In the data rows, 50 means zero.
Here are some points:
np.array([53., 50., 63., 63., 37., 37., 38., 52., 45., 26., 36., 51., 27., 34.,
          56., 37.])
np.array([55., 47., 65., 60., 38., 32., 39., 53., 41., 30., 29., 50., 31., 36.,
          58., 39.])
np.array([58., 58., 41., 39., 53., 72., 38., 78., 49., 50., 58., 46., 49., 70.,
          58., 47.])
np.array([48., 38., 45., 49., 56., 61., 57., 27., 51., 61., 68., 49., 65., 57.,
          45., 63.])
np.array([48., 42., 39., 52., 50., 57., 58., 43., 47., 80., 58., 47., 63., 54.,
          46., 62.])
np.array([52., 41., 42., 49., 63., 61., 64., 37., 48., 69., 63., 48., 67., 54.,
          43., 62.])
np.array([44., 36., 51., 59., 42., 65., 53., 43., 42., 68., 64., 43., 67., 57.,
          43., 55.])
np.array([39., 55., 52., 57., 46., 56., 53., 37., 51., 51., 54., 42., 70., 50.,
          39., 56.])
np.array([52., 33., 56., 58., 31., 43., 42., 65., 34., 24., 39., 44., 27., 31.,
          58., 43.])
np.array([49., 59., 52., 49., 51., 31., 44., 46., 58., 62., 31., 61., 52., 62.,
          51., 47.])
np.array([46., 44., 44., 48., 57., 56., 58., 41., 52., 69., 58., 55., 66., 62.,
          43., 68.])
np.array([42., 45., 55., 40., 52., 25., 55., 48., 39., 46., 38., 51., 22., 40.,
          28., 69.])
np.array([56., 48., 24., 47., 47., 54., 41., 79., 45., 55., 43., 53., 54., 69.,
          63., 54.])
np.array([51., 49., 46., 56., 45., 33., 39., 52., 46., 65., 36., 54., 64., 63.,
          57., 42.])
np.array([45., 44., 43., 46., 50., 64., 61., 51., 44., 65., 78., 41., 55., 67.,
          47., 40.])
np.array([61., 28., 55., 60., 25., 47., 47., 71., 34., 36., 44., 47., 26., 30.,
          45., 56.])
np.array([53., 35., 46., 54., 49., 60., 59., 34., 46., 67., 66., 45., 67., 52.,
          42., 66.])
np.array([49., 60., 46., 49., 42., 47., 42., 58., 49., 35., 23., 43., 45., 42.,
          43., 74.])
np.array([50., 47., 56., 45., 56., 50., 36., 57., 47., 60., 40., 69., 44., 81.,
          60., 36.])
np.array([46., 53., 59., 30., 66., 41., 52., 39., 44., 46., 51., 52., 17., 46.,
          28., 73.])
np.array([51., 51., 50., 46., 52., 63., 37., 69., 51., 54., 62., 59., 45., 79.,
          61., 35.])
np.array([51., 48., 48., 61., 31., 38., 51., 61., 43., 33., 40., 45., 36., 20.,
          41., 54.])
np.array([48., 36., 61., 54., 43., 73., 44., 61., 39., 59., 67., 41., 55., 70.,
          53., 37.])
np.array([48., 45., 47., 60., 55., 49., 44., 40., 40., 61., 43., 36., 76., 58.,
          42., 54.])
np.array([47., 56., 52., 66., 53., 57., 33., 44., 41., 63., 38., 36., 65., 63.,
          43., 55.])
np.array([40., 44., 38., 50., 57., 67., 58., 42., 47., 54., 76., 43., 60., 65.,
          44., 48.])
np.array([46., 56., 55., 54., 53., 34., 44., 40., 61., 60., 39., 63., 57., 61.,
          51., 49.])
np.array([50., 47., 53., 42., 55., 62., 37., 68., 50., 54., 55., 62., 41., 80.,
          62., 34.])
Here are 16 more points, each followed by its number:
np.array([41., 33., 53., 63., 43., 68., 46., 49., 38., 62., 68., 39., 63., 59.,
          51., 52.]) 0
np.array([45., 64., 53., 45., 54., 37., 44., 43., 60., 58., 34., 62., 53., 60.,
          52., 47.]) 1
np.array([57., 48., 65., 64., 51., 40., 52., 38., 54., 32., 55., 49., 43., 26.,
          58., 33.]) 2
np.array([46., 44., 46., 44., 61., 56., 60., 33., 46., 69., 64., 57., 66., 60.,
          44., 54.]) 3
np.array([54., 51., 63., 62., 42., 38., 53., 47., 61., 35., 49., 51., 42., 28.,
          61., 37.]) 4
np.array([50., 43., 42., 49., 58., 61., 60., 32., 50., 69., 63., 54., 63., 54.,
          36., 64.]) 5
np.array([53., 44., 44., 41., 64., 60., 64., 29., 50., 65., 59., 49., 63., 49.,
          36., 62.]) 6
np.array([58., 64., 55., 50., 45., 36., 49., 59., 66., 53., 32., 51., 33., 35.,
          60., 50.]) 7
np.array([47., 56., 48., 65., 51., 55., 42., 46., 36., 56., 46., 42., 77., 58.,
          48., 51.]) 8
np.array([54., 69., 45., 33., 63., 49., 46., 53., 61., 54., 31., 56., 50., 53.,
          56., 60.]) 9
np.array([46., 58., 41., 25., 71., 47., 51., 46., 53., 52., 46., 48., 50., 56.,
          37., 73.]) 10
np.array([50., 43., 45., 43., 63., 62., 59., 29., 55., 67., 54., 50., 61., 51.,
          39., 67.]) 11
np.array([45., 57., 48., 54., 49., 53., 58., 37., 62., 54., 56., 49., 68., 50.,
          43., 52.]) 12
np.array([40., 50., 50., 41., 52., 50., 62., 37., 63., 50., 61., 56., 63., 49.,
          48., 51.]) 13
np.array([48., 64., 57., 48., 61., 36., 48., 47., 61., 58., 40., 68., 48., 53.,
          54., 39.]) 14
np.array([47., 66., 70., 44., 50., 44., 45., 48., 56., 39., 49., 49., 29., 25.,
          47., 49.]) 15
Which two of these numbered points are nearest to each point below, ignoring the 2 directions in which the first points spread most? Their numbers follow each, nearest first.
np.array([58., 54., 47., 57., 44., 53., 47., 66., 43., 77., 60., 38., 57., 42.,
          60., 35.]) > 7 0
np.array([40., 50., 50., 46., 54., 49., 56., 38., 60., 47., 60., 60., 67., 54.,
          46., 49.]) > 13 12
np.array([44., 51., 51., 38., 63., 39., 54., 36., 66., 55., 50., 62., 56., 58.,
          54., 51.]) > 14 1
np.array([48., 35., 41., 59., 55., 63., 59., 36., 49., 67., 63., 45., 66., 54.,
          39., 58.]) > 5 3
np.array([55., 43., 49., 49., 54., 71., 35., 68., 49., 58., 63., 60., 50., 75.,
          64., 39.]) > 5 11
np.array([56., 65., 39., 50., 47., 53., 38., 65., 41., 46., 29., 27., 52., 39.,
          43., 67.]) > 8 9
np.array([45., 41., 48., 63., 42., 76., 38., 64., 33., 50., 62., 45., 56., 71.,
          55., 41.]) > 0 8
np.array([49., 39., 47., 47., 58., 69., 59., 32., 49., 67., 55., 45., 67., 54.,
          47., 64.]) > 11 6
np.array([48., 60., 44., 54., 46., 32., 43., 48., 54., 62., 36., 54., 61., 62.,
          56., 49.]) > 1 14
np.array([54., 55., 62., 56., 41., 41., 55., 45., 61., 36., 46., 54., 39., 24.,
          57., 38.]) > 4 2
np.array([56., 42., 77., 58., 46., 38., 40., 39., 47., 28., 49., 52., 39., 32.,
          53., 36.]) > 2 4
np.array([54., 35., 53., 51., 66., 48., 52., 28., 51., 68., 52., 61., 64., 64.,
          49., 51.]) > 3 11
np.array([54., 68., 36., 38., 65., 60., 56., 52., 68., 53., 45., 52., 54., 53.,
          53., 62.]) > 9 7
np.array([53., 58., 64., 57., 43., 38., 54., 45., 58., 34., 48., 53., 39., 25.,
          54., 41.]) > 4 2
np.array([43., 71., 61., 40., 51., 59., 58., 58., 59., 49., 61., 48., 29., 36.,
          41., 55.]) > 15 13
np.array([48., 48., 45., 42., 53., 57., 66., 56., 60., 52., 67., 52., 62., 52.,
          60., 35.]) > 13 4
np.array([52., 61., 58., 52., 44., 40., 56., 45., 61., 40., 53., 53., 43., 25.,
          59., 38.]) > 4 2
np.array([56., 34., 64., 64., 43., 28., 37., 47., 36., 35., 36., 52., 36., 39.,
          54., 29.]) > 3 2
np.array([53., 44., 45., 29., 53., 46., 58., 55., 44., 25., 62., 39., 25., 28.,
          35., 69.]) > 6 10
np.array([50., 33., 44., 62., 43., 68., 58., 40., 39., 69., 66., 46., 64., 54.,
          46., 59.]) > 0 5
np.array([46., 56., 51., 54., 45., 30., 47., 48., 47., 63., 38., 57., 62., 63.,
          46., 47.]) > 1 14
np.array([50., 61., 34., 34., 58., 40., 60., 54., 65., 52., 57., 56., 58., 53.,
          50., 45.]) > 13 12
np.array([52., 50., 58., 63., 41., 45., 51., 52., 57., 37., 45., 46., 43., 25.,
          63., 31.]) > 4 2
np.array([51., 63., 59., 51., 48., 44., 58., 52., 61., 39., 52., 47., 40., 27.,
          62., 33.]) > 4 2
np.array([55., 46., 44., 47., 68., 65., 61., 30., 55., 60., 55., 50., 65., 50.,
          41., 67.]) > 11 6
np.array([57., 39., 66., 67., 42., 34., 37., 48., 34., 31., 35., 50., 42., 40.,
          57., 30.]) > 8 2
np.array([55., 42., 67., 65., 41., 38., 39., 51., 39., 27., 33., 51., 28., 31.,
          55., 39.]) > 3 5
np.array([45., 72., 60., 39., 49., 60., 56., 54., 61., 46., 57., 50., 24., 36.,
          47., 59.]) > 15 7
np.array([42., 71., 57., 48., 45., 61., 57., 53., 59., 50., 59., 42., 32., 30.,
          41., 56.]) > 15 12
np.array([45., 56., 50., 28., 69., 51., 44., 44., 57., 43., 41., 49., 52., 53.,
          36., 73.]) > 10 9
np.array([49., 61., 57., 46., 59., 36., 48., 41., 62., 60., 36., 65., 49., 55.,
          54., 45.]) > 14 1
np.array([43., 57., 48., 54., 57., 56., 56., 30., 55., 52., 55., 53., 70., 49.,
          44., 50.]) > 12 13
np.array([58., 64., 37., 36., 59., 73., 42., 72., 44., 48., 54., 44., 51., 71.,
          59., 41.]) > 6 11
